In the rows, 128 means zero.
Each run below is a few steps of one of 7 hidden systems, one row a step.
run 1, Gude (9 x 20):
[[106 111 149 126  88 132  78  89 123 150 146  62  83 110 136 133  93 158
  108  97]
 [ 80 144 117 160 130 111 114 102 139  95 106  83  93 106  90 150 131 191
  128 155]
 [130 134 149 117 132 168 170  85 137 122 102 143  92  69 145 154  96 160
  129 152]
 [ 89 123 153 104 134 126 161  91 116 164 180  88 141 123 131  93  93 149
   89 133]
 [ 93 125 112 131 184  70 119 125 136 113 116 135  99 122  81  99  97 157
  150 106]
 [167 130 136 126 127 143 184 141 105 101 114 130  97  62 150  95 146 149
  177 148]
 [126 124 192 130 154 147 124 140 104 162 190 112 130 162 189 111  95 142
  119 160]
 [ 75 144  97 135 161  88  93 103 117 141 148 155 165 159  88 144 149 159
  181 114]
 [156 127 100 116 105 149 165 137 177 144  60 178 109  90 135  80 152 137
  165 166]]
run 2, Gedi, 9 rows:
[[155 141 131 124 186 124 131 148 159 156 126 116  69  76 141 108  39 167
  177 176]
 [113 158 126 139 119 168 110 135  95 159 164  79  73 118 114  98 129 142
  194  69]
 [ 73 130 158 165 126 135 128 128 151 116  90 132  72 146 132  86 155 202
  140 167]
 [148 123 129 112 126 134 119  83 120 139 123 141 108  61 155 158 104 171
  193 139]
 [109 157 112 124 134 159 139 137 166 188 141  92 100 124 105  80  92 141
  131 143]
 [116 110 140 140 125 117  87 124 118 113  96 141  64 131 124 111 126 144
  164  68]
 [125 134 119 141 104 131 167 123 125 108 123  83 111  81 127 100 153 175
  135 177]
 [130 139 167 137 162 156 103 117 129 144 138 128  92 127 160 167  70 146
  140 137]
 [ 90 157  93 125 113 151 136  96 132 155 129 124 129 123  83 118 155 142
  155 102]]
run 3, Gedi:
[[138 144 122 136 150 127 172 150 107 110 143 100 116  95 117  92 139 143
  155 147]
 [117 131 180 141 159 142 118 131 106 137 159 128 104 147 166 127 106 153
  144 137]
 [ 95 146 106 133 128 129 114 101 128 152 136 139 149 135 110 133 155 161
  173 136]
 [146 122 128 119 146 130 145 144 160 143  92 172 108 121 140  87 115 132
  153 144]
 [150 105 131 113  98 120 110 128 105 149 161  89 115 102 148  97 124 128
  150 102]
 [106 141 128 168 128 122  92 153 146 120 119  97 107 161 119 129 139 154
  123 163]
 [148 138 133 136 120 168 132 112 119 109  97 165 111 101 143 171 152 133
  167 124]
 [114 127 140 104 105 162 162  99 150 177 141 116 134 117 142 100 107 140
   94 150]
 [112 109 112 122 136  84  66 111 142 136 114 131 110 141 102 137  93 126
  132  79]]
run 4, dez, 9 rows:
[[131 118 100 115  65 153 114 117 138 163  98 140 105 117 117  75 168 119
  171  71]
 [157  90 145 139  83 103  79 153 127 114 112  77  71 113 161  93 126 144
  138 125]
 [148 150 124 156 120 147  68 136 131 128 143  80 125 129 140 209 111 130
  135 154]
 [ 88 156 133 143 114 184 137  99 176 137  89 149 120 153 115 170 135 133
   77 155]
 [104  91 138  84 102 116 137  53 134 147 115 154 136 105 129 125 104 134
   95  86]
 [132 115  99 114 132  70 136 132 113 109 143  67 120  95  81  86 102 108
  102  85]
 [167 149 146 156 175 139 131 167  92  71 127 111  75 108 129 163 107 111
  153 110]
 [109 153 176 153 136 179 161 123 100 115 161 117 148 148 171 165 157 152
  110 187]
 [ 74 121 132 117 165  94 123  90 158 161 132 187 186 173 120 133 113 156
  107 157]]
run 5, sas:
[[ 89 140 123 127 149 108 148 147 133 163 174  65 119 138  96  46 105 149
  113 135]
 [126 141 122 156 171 110  95 138 111  82  95 146  65 114 102 153 118 150
  191  88]
 [143 127 180 131 101 176 180 112  86 117 154 106 124  88 193 128 154 163
  136 175]
 [ 91 130 164 114 193 130 116 116 151 182 152 182 144 190 142 122  71 126
  111 125]
 [103 157  48 127 114 109 127 105 137 146 119 129 152  95  67 119 175 164
  200 131]
 [188  93 157 123 114 130 167 176 135  99  76 144  59  89 168  50 123 118
  134 131]
 [114 110 176 124 122 128  57 112  75 169 218  69 127 163 175 144  98 135
  135  88]
 [ 75 196 103 186 166 167 116 137 184 119  92 132 111 153  85 191 137 176
  135 210]
 [178 101 127  73  94 162 186  68 124 127  76 217 139  51 160 144 141 104
  155  95]]
run 6, vupur (9 x 20):
[[112 127  86 112  69 149 147  99 140 149 106 164 175 140  98 112 205  98
  123  95]
 [163  79 104 118  82  75 101 159 160 123  83 122 119 127 131  67 139 107
  110 124]
 [186 132 115 143 112 121  92 156 103  92 147  66 137 106 141 192 126  95
  122 135]
 [110 170 146 168 142 187 156 148 150 101 102 132 118 160 126 167 150 128
   87 179]
 [111  99 144  96 109 135 165  62 133 123 103 191 164 123 138 150 140 118
   79 111]
 [121 115  74  98 118  69 138 124 161 159 135 114 179 117  85  75 120 118
  102 134]
 [186 131  98 133 148 104 102 187 115  94 116 116 101 123 102 125 114  69
  153  69]
 [146 139 168 165 122 156 158 170  78  78 154  74 107 133 159 126 166 128
  112 160]
 [105 118 181 136 164 135 127 105 138 118 123 186 158 175 173 184 114 146
   89 181]]
run 7, Gude (9 x 20):
[[147 111 169 122  99 155 151 117 108 134 140 118 114  99 186 109 134 157
  138 158]
 [ 96 129 139 131 157 103  89 116 125 162 174 108 150 160 133 138  96 154
  129 146]
 [110 149  83 128 137 123 130 111 147 132  94 159 116 105  85 124 147 153
  182 120]
 [163 104 154 111  87 160 159 135 138 146 110 125  94  96 175  76 122 131
  125 145]
 [113 114 152 133 137  96  71 126  96 142 190  69 133 151 145 135  97 140
  122 114]
 [ 97 169  91 163 156 121 117 129 140  99  93 147 114 124  79 158 160 170
  178 149]
 [163 113 158 100  90 193 177 101 144 151  96 168 112  87 184 119 128 129
  129 151]
 [ 97 100 141 109 121  91  96 116 118 178 201  67 161 162 132  96  91 126
   81 114]
 [105 153  69 158 167  75  93 145 138  87  84 139  92 120  51 135 133 152
  185 102]]
run 8, vupur:
[[113 114 124 119 151  86 115 136 123 146 154 145 173 172 115 103 127 105
  111 111]
 [149 136  94 142 147  98 125 159 108 104 120 143 140 121 108 118 161 119
  181 117]
 [174 124 160 134 122 159 151 168 110 126 135 126 113 125 179 101 139 116
  141 153]
 [113 121 156 138 120 137  91 112 116 146 157 135 170 177 163 168 138 132
  108 144]
 [106 145  84 134 129 123 123 107 159 135  91 177 152 130  96 146 164 148
  159 150]
 [175 106 114  98  83 144 152 133 142 149 100 141 110  88 143  77 131  98
  136 104]
 [133 109 137 137  97 108  73 144 119 137 164  55 131 156 141 125 120 111
   91 119]
 [118 159 114 175 158 122 101 137 134  72  93 135 115 135 100 202 145 147
  141 152]
 [148 130 149 108 113 186 215 101 136 127  99 159 117  78 155 118 132 129
  111 156]]
run 9, Renen (9 x 20):
[[112 150 136 130 140 174 139  93 137 138 114 185 145 132 141 182 145 141
  147 151]
 [104  95 135  98 101 117 151 101 152 161 114 163 155 143 138  73 142 137
   98 130]
 [150 103  92 113 131  61  95 152 124 130 140 108 142 133 100  89 114  96
  128  88]
 [165 158 107 164 132 143 129 178 105  82 121  95 108 117 115 150 160 103
  152 131]
 [129 132 195 147 121 195 131 117 104 119 133 135 102 147 188 169 136 137
  119 139]
 [ 86 115 135 110 129 113 101  67 157 173 139 150 171 146 141 161  97 165
  107 161]
 [133 118  69 102 141  83 151 124 176 134  77 182 154 108  77  88 129 112
  133 117]
 [175 118 120 122  93 130 164 171  91 108 139  87 113 107 124  59 165  74
  124  72]
 [124 137 170 172 139 137  72 162  90  99 172  49  94 169 148 175 115 125
  110 126]]
run 10, Renen, 9 rows:
[[132 127 148 134 170 110 110 126  69 122 177 136 146 127 148 149 132 142
  187 110]
 [106 153 130 154 150 140 141 151 145 146 132 144 146 163 138 108 158 162
  154 199]
 [134 102 142 113 125 125 105 119 122 160 121 187 127 143 158  99 139 127
  181  91]
 [136 124  97 136  89 107 104 152 143 157 140  90 154 133 128  88 156 135
  142 163]
 [163 127 132 141 136 139  87 162 137 119  94 151  81 137 138 141 115 105
  160  95]
 [144 137 125 132  73 169 126 106 124 143 134  92 138  99 155 156 151 141
  131 158]
 [111 116 150 124 140 134 108 117 173 146  96 151 100 155 135 132  82 128
   90 130]
 [140 121  80 103 102 106 133  87 128 131 120 123 157  73  98 146 130 123
  137 109]
 [135 130 132 139 133 135 166 167 144 105 106 106  94 133 110  80 125 104
   80 130]]
run 11, sas (9 x 20):
[[166 102 110 123  75 105 134 129 127  84 104  75 116  73 123 134 132 111
   81 127]
 [142 122 161 132 146 130 120 137 110 104 153  86 120 140 138 165  78  88
   58 106]
 [ 85 162 113 146 149 139 137  95 120 104 141 115 160 143  84 194 143 128
   95 124]
 [136 118 118 114 143 114 198 116 136  85  85 180 152 103 110 123 147 111
   97 142]
 [150  94 131  96 137  74 147 136  87 132 174 118 170 128 132  74 122  95
  115  93]
 [114 155 114 173 167 100 101 186 114 102 145  92 117 172  96 116 143 130
  146 133]
 [161 136 150 153 126 163 129 132  94  82 105 167 118 121 163 183 175 125
  168 131]
 [123 111 172 107 114 156 156 113 130 169 157 157 182 166 183 111 140 118
   89 166]
 [102 137  71 121 149  81  83 128 170 171 122 163 172 165  77 117 121 115
  147 115]]
run 12, vadip, 9 rows:
[[ 38 142 124 141  85 139 133  97 112 155 163  71 126 163  86  68 183 163
  112  94]
 [135 109 113 150 160  57 104 134 160  64  51 143  75  87 110 138 102 180
  151 164]
 [179 140 143  94 110 187 207 111  91 144 177  79 135  48 162 127 106 108
  124 144]
 [ 52 131 179 145 176 132  83 127 148 175 153 128  93 215 129  98  83 156
  108 110]
 [107 151  79 141 130  99 134  80 100  71 102 149 149  78  78 191 186 171
  182 118]
 [179 103 150  94 131 143 208 159 166 156 100 158 109  85 174  34  98 126
  118 184]
 [117 118 149 112 139 114  47 108  75 168 217  72 123 148 138 153  77 119
  152  44]
 [ 77 194  98 200 157 136 152 170 141  84 101 126 129 160  75 127 209 181
  157 205]
 [204  79 166  87 106 159 143  89 138 118  60 206  87  47 207 161  88 123
  152 123]]
run 13, dez:
[[151 101 145  95 117 116 137 115 108 155 173  90 139  94 165 109  88 129
  117 137]
 [104 157 108 156 167 112  95 157 123 126 150  99 128 174  83 135 117 111
  123 104]
 [129 148 135 146 131 164 155 111 126  87  78 173  98  99 128 164 164 149
  159 132]
 [131  96 173 101 110 134 162 108 125 159 160 112 145 116 184  92 109 149
   94 174]
 [103 135  95 127 166  75  73 134 128 152 163 121 158 173  82 132 101 112
  136  89]
 [142 158  92 146 120 157 168 138 135  85  65 149  86  86  88 125 172 130
  167 115]
 [163  91 207 112 108 154 150 126 104 142 153 118 106 110 222  98 105 144
  114 162]
 [ 86 142 107 143 147  80  56 131 120 158 194  89 192 197  98 159 125 127
  119 130]
 [120 163  74 146 145 145 154 124 177  93  30 198  93 102  64 149 156 134
  159 129]]
run 14, vadip, 9 rows:
[[162 134 140 124 203 118 167 155 141  95 113 188 163 144 137 172  91  84
   90 167]
 [138 127 138  95 142 152 155 108  94 150 163 181 186 153 133 144 139  62
  114  65]
 [107 110 117 137 154  69 110 158 127 122 124 175 169 199 110  79 169 112
  129 115]
 [205 121 103 130 140  97 119 160 101  86 119 149 158  99 141 164 147  90
  170 127]
 [162 133 162 132 118 177 142 172 121 157 156 129 148 170 181 109 138  84
  111 150]
 [102 120 134 142 117 122  48 105 128 137 128 156 150 189 133 192 145 123
  126  98]
 [139 132  74 128  89 125 154 127 161 118  81 151 170 115 102 128 189 118
  119 168]
 [186  87 129  95 103 120 111 147 149 147 109 127 102 114 151  98  84  74
  105  92]
 [110 141 125 155 117 122 103 149  89 114 182  50 140 165 107 135 152 108
   99 102]]

Which system made each run below?
run 15:
[[178 125 125 135  89 141 176 162 112 104 130  97 153 100 158 108 176 115
  115 182]
 [138 113 165 129 137 145  68 131 150 160 135 129 112 170 167 163  64 108
   96 120]]
 | vadip
run 16:
[[145 114 153 126 155 114 119 142 143 139 133 127 117 129 163 125  77 142
  122 171]
 [126 156 106 125 132 156 117 111 123 162 153 118 136 118 110 154 120 121
  162 105]]
 | sas
run 17 (2 x 20):
[[157 153 133 139 151 163 117 153 125 155 136 132  93 107 154 124 109 146
  204 145]
 [110 137 161 132 104 191 126 109 132 170 133 140  96 139 162 107 140 153
  154 121]]
 | sas
run 18:
[[134 129  83 116  92 100 111 113 138 154 160  49 158  90 102 130 110 132
  106 149]
 [126 167 115 156 149 158 131 161 161 118  89 108  60 126  88 122 103 120
  124 121]]
 | vadip
run 19:
[[122 144  69 136  74 145  99 121 151 153 104 138 155 136  95 138 188 117
  153 118]
 [166  87 133 123  78 119 122 146 157 114  70 143 105 122 154  98 137 109
   97 132]]
 | sas
run 20 (2 x 20):
[[143 115 169 129 158 118 122  96  80 102 140 170 133  98 180 177 129 172
  188 142]
 [108 154 127 114 138 165 155 119 159 209 157 139 151 135 141  89 114 161
  153 187]]
 | vupur
run 21 (2 x 20):
[[115 134 136 134 150 146 128 142 158 145  92 178  93 156 123  95 128 129
  150 118]
 [142 101 135 113  90 120 122 101  89 130 151 109 138  98 153 119 147 134
  146 100]]
 | vupur
run 22, 2 rows:
[[161 117 148 133 108 135 112 131 102 133 152 100 126 102 181 138 130 152
  159 162]
 [110 150 138 145 135 164  96 122 154 162 131 137 131 160 139 164 117 142
  129 158]]
 | vupur
run 23, 2 rows:
[[103 145 124 111 152 142 175 102 120 130 151 153 188 155  97 150 133  84
   70 107]
 [131 108 107 109 152  85 157 141 151 109  93 174 140 140  88  86 123  86
   88  92]]
 | Gude
run 24 (2 x 20):
[[167 134 174 150 177 161 128 174 111  79  96 207 107 179 158 170 138  67
  129  97]
 [134 119 127 118  99 132 159 118  86 121 167 149 234 162 148 150 206  89
   94 137]]
 | Gude
run 25, 2 rows:
[[125 101 133 109 112 112 107 101 110 147 134 138 117 112 137 105 127 135
  161  81]
 [134 133 112 148 120 107 119 156 125 113 131  71 104 112 111 101 134 141
  133 141]]
 | dez
run 26 (2 x 20):
[[186 146  92 133 153 118 147 191 173 133 105 114 116  97 122 101  94 114
  144 192]
 [148 146 158 127 117 205 109 133 108 174 160 151 126 164 170 148 135  89
  155  87]]
 | dez
run 27 (2 x 20):
[[124 107 140 115 153  93 163 105  86  84 131 132 120  95 113 117 129 124
  123  84]
 [116 130 153 141 172 100 157 151  94 103 170  96 137 134 134 101 124 145
  118 154]]
 | sas
run 28:
[[167 133  87 122 142 100 135 139 123  91 104 111 108  71  87 143 107 102
  142  97]
 [131 142 167 142 140 161 179 155 104 105 153  79  94 126 140  99 119 118
   86 131]]
 | Gedi
run 29:
[[160 104  81 139  74  82  91 192 152 115  99  75 116 146 100  56 161  89
  110 107]
 [192 126 143 162 113 136  95 180 106  59 122  56  83 117 150 186 121  89
   99 133]]
 | vadip
run 30 (2 x 20):
[[140 152 146 167 138 181 138 147 138  82  63 149  52 111 133 156 146 144
  157 142]
 [128  91 187  91  95 157 143  66  97 157 164 147 154 117 200 140 123 139
  108 125]]
 | sas
